The same turns and mirrors carry the whole set onto itself and the rows of a family onto each other. Which other rows belong to the same family as each row named below? List them in the order they appear above.
These 40 rows form 5 families of 8 rows each.
pazi: [ 11.3 -17.6 -20.8   1.9 -16.7 -11.0  21.5 -21.6]
Rusu: [ -9.6  -4.3  -7.1  10.7 -24.2  -2.6  13.9 -41.9]
suv: [-22.7 -43.4   0.6   5.1  -4.2  14.6  22.4  30.0]
rige: [  5.6 -16.1 -16.9  16.6 -23.6 -13.9  21.0 -28.1]
Mafo: [-19.0 -43.7  27.4  14.8 -12.7  22.1   0.5  16.3]
Lun: [ -7.5  12.4  14.2  -8.3 -35.9  26.6  17.0  -7.0]
kop: [-38.7 -33.9  15.1  13.7  -2.8  37.3  16.0   0.8]
bepu: [  4.5 -16.3 -10.0  20.0 -24.6  -8.0  -7.0 -13.9]
zunek: [-11.0 -39.2   6.4  32.6 -15.4  32.1  19.3  18.2]
Voled: [-26.3 -50.1   1.5  16.1  -9.1  18.6   3.9  13.0]
misa: [-20.8 -23.7  23.6  31.6   5.1 -12.1  45.4 -21.4]
fad: [ 13.3 -12.1 -12.4  25.7 -37.8   0.9  15.0 -14.8]
kisok: [-27.9  -2.9  14.9  -7.0 -52.3   7.2  37.7  -9.3]
Kuv: [ -9.0 -18.0  23.5  33.3  14.4  15.0  42.3 -15.1]
viv: [  1.8 -19.3  36.5  24.7   2.5   5.9  52.3  -4.6]
rogis: [-22.1 -37.8  18.1  15.8   9.9  14.2  -2.8  10.2]
Relop: [-11.7 -29.3  13.7  10.0  12.5  -4.8  58.6 -10.0]
toso: [-26.7 -15.9  41.2  15.7   0.5  -7.3  49.5  -5.7]
Nikag: [-10.4 -18.0  34.2  17.8   2.8  -4.5  57.4   0.5]
fute: [-27.2 -41.3  17.7  14.3 -17.5  30.9   8.1  19.8]
Vibib: [-33.8 -52.0   2.5   8.7 -11.2  24.6  12.4   1.2]
Zisi: [  2.3 -16.3   1.9  15.7 -31.5 -29.5   4.7 -13.1]
suf: [-14.5 -40.0  -7.1  16.8   0.1  23.2   6.1  17.5]
tarav: [-22.0   8.7  18.7 -19.8 -30.7   1.9  41.3  -1.0]
pume: [  1.0  -6.8 -17.1  -6.0 -12.9  -7.4   0.8 -16.8]
Pazu: [  9.3  -7.5  -3.5  26.7 -20.5 -14.9  13.9 -27.1]
lir: [  4.0   6.1  23.8 -11.9 -37.2  17.8  34.2   3.0]
tetof: [-10.4 -26.0  17.5  26.2   6.5  -6.3  57.3 -13.3]
Ril: [-27.9   0.4  11.2 -19.3 -40.7  19.1  24.0   5.2]
Zif: [-17.8  -0.5  25.2 -12.5 -48.4  15.8  20.9   6.2]
Zimub: [-15.0 -30.6  35.7  27.7   1.0 -20.2  38.8   2.6]
nuv: [-31.9 -29.6  23.7  26.5  -9.5   1.2  58.1 -11.9]
dofen: [-17.1  -4.7  35.9 -15.4 -44.0   4.8  14.5  -1.6]
pedil: [ -8.1   6.7  28.2 -14.8 -38.3   4.3  36.0   5.2]
Geke: [-19.6 -17.6  25.3   4.6  21.8   1.2  45.4   0.6]
Lek: [-11.9  -1.1   4.6 -22.6 -37.3  -0.6  30.9  14.6]
veme: [ -2.3 -24.8 -17.4  11.9 -26.8 -13.3   2.0 -21.3]
gimiz: [-21.6 -30.5   9.5   9.1 -10.2  38.1  15.1  25.1]
vimar: [-10.4 -27.1 -10.8   9.1 -30.8  -9.5   6.2 -35.2]
gesiv: [-12.7  11.8  29.1 -17.1 -27.2  -4.9  15.0  -6.8]

Which other rows belong to the same family as kop? Rusu, Lun, Kuv, rogis, pume, Geke, gesiv
Which other rows belong to the same family as tarav? bepu, misa, toso, suf, Pazu, Ril, gimiz
Which other rows belong to the same family as dofen? pazi, Mafo, viv, Relop, Vibib, lir, vimar

